In the data rows, the value 128 means zero.
Some points, each followed by its number:
[121 109 132  94 111 129 105 123 212 133 129 118 151 125  63 120] 0
[ 90 124 111  62 126 111 146 161 181  88 119 155  85 127  75 107] 1
[ 95 101 132 111 119  70 129 101 246 104 162 156 128 121  94  97] 2
[123 117  96 144 129 117 184  86 165 164  95 110 147 145 157 143] 3
[142 163  59 102  56 120 164 157 136 211  96 119 166 214 107 124] 4
[104 157 195  92 139  86 106 104 149  54 201 186  49  56 124 109] 5
[101 111 174 137  69 194 159 125 196 100 142 109 127  98  69 126] 6
[132 116 164 155 141 138 132 147  69 113 139 127 126  80 158 121] 7
[149 150 105 126 172  70 110 212  96 116 120 121 135 157 144 149] 8
[137 123  96 135  93  62  68 145 142 138 116  95 174 129 113 156] 9
[ 99 157 125 120 132 163 161 109 111 115 133 131 109 134 192 111] 10
[ 79  87 132 146  49 122 171 123 244 102 101 153 114 100  74  70] 11
[114 162  81  86  68 145 176 169 143 124  67 120 172 199 113 127] 12
[ 87 129 160 115  94 213 127 132 187 110 135 159 124 129  95 121] 13
[121 132 148 148 111 152 121 129 134 131  97 137 141 126 108 135] 14
[137  90 138 141 150 132 101 101 107 151 233 117 124  95 195 142] 15
[117 131 181  56  62  57 101 178 172 103 196 164 144 160  88 124] 16
[156 153 134  87 142  90  77 179  95 136 130 136 162 136 141 165] 17
[156 149  80 156 151 112 156 203  87 162  86 100 152 192 108 112] 18
[136 114 151 114 148 162  98 116 146  97 165 154  96  84 126 135] 19
[130 177 159 147 208 211 119 143  21 131 128 120  68 159 163 138] 20
[121 117 159 147 162 142 118 141 117 135 147 129 145  92 102  82] 21
[125 130 142 192 162 183 136  65 112 125  94 144 131  92 130 127] 22
[161 125 137 105 107 105  90 118 114 143 141 109 166 135 142 140] 23
[144 157  96 147 149 135 145 172  79 141  74  92 160 159 112 134] 24
[132 157 120  77 176  66 106 174  73 142 159  93 143 182 184 165] 25
[126 129 132 151 147 169 134 118 138 117 115 134 110 124 148 111] 26
[149 114 135 125 153  89 106  82 133 136 149 137  91 113 180 121] 27
[142 108  95 103 167  93 122 158  79 150 141 104 129 161 117 160] 28
[141 118 168 122 162 109  71  99 114 124 124 141 133  94 167 152] 29
[116 154 158 110 144 148 142 142 135  86 128 147 100 139 107 120] 30
[136 114 141 154 129 202 143  90 140 143  99  89 144 118 134 147] 31
[116 178 139  82 139 150 125 143 124 125 193 124 119 168 153 133] 32
[144 113 131 163 134 161 119 104  32 146  90 123 174 112 115 122] 33
[162 145 113 118 156 133  89 127 103 153 143 112 159 127 129 179] 34
[144 104  79  72  82  66 111 170 138 143 126 112 164 117 118 137] 35
[125 170 145 134 140 152 167 114  89 127 137 144  98 157 158 122] 36
[ 99 137 134 113 106  96 140 138 137 138 104 135 131 126  75  95] 37
[131 146  99 120 115 118 155 149 123 149  99 116 149 182 172 138] 38
New points follow, each followed by the number of its nearest point above.
[140 124 148 147 142 157 118 110 111 155 113 125 159 134 116 141] ~ 14
[149 102 162 152 116 175 130 118  62 131 154 149 118 120 168 133] ~ 7
[147 141 146 177 114 240 154 149 100  98  89 129 109 176 103  91] ~ 26
[115 155 121  79 110 107  98 102 160 165 165 133 144 143 130  98] ~ 23
[108 143  80  47 121 123 154 165 130 139 165 108  73 195 137 117] ~ 32
[148 127 111 122 115  86 134  89 206 110 148 141  89  91 114  94] ~ 2
[ 98 150  81  64 100 107 158 149 119 135 152 139 121 170 175 124] ~ 38
[115 126 204 150 206 184 130  87 100  27 183 158  80  80 127 112] ~ 19
[111  57 145  78 156 130 124 110 131  96 174 134 103 124 109 196] ~ 19
[129  66 119 178 130  93 143 142 113 147 144 127 157 110 122 116] ~ 21
[106 126  74 128 114 112 185 138 121  98 101 127 100 177  86 113] ~ 37
[165  56 173 162 131 101  96  96 134 159 116 123 121  67 175 159] ~ 29
[141 110 114  90 150  84 105 163  71 150 148 130 140 149 118 146] ~ 28
[130  96 115 183  89 163 157 108 153  99  98 122 192 123  91 135] ~ 14
[111 143 108 135  72 105  93 178 135 107 101 143 109 135 180 124] ~ 38
[106  87 120 222  55 142 139 132 210 161  82 129 180 118  58  91] ~ 11
[117 138 121  83 121 128  77 105 141 178 174 129 159 153 128 147] ~ 23
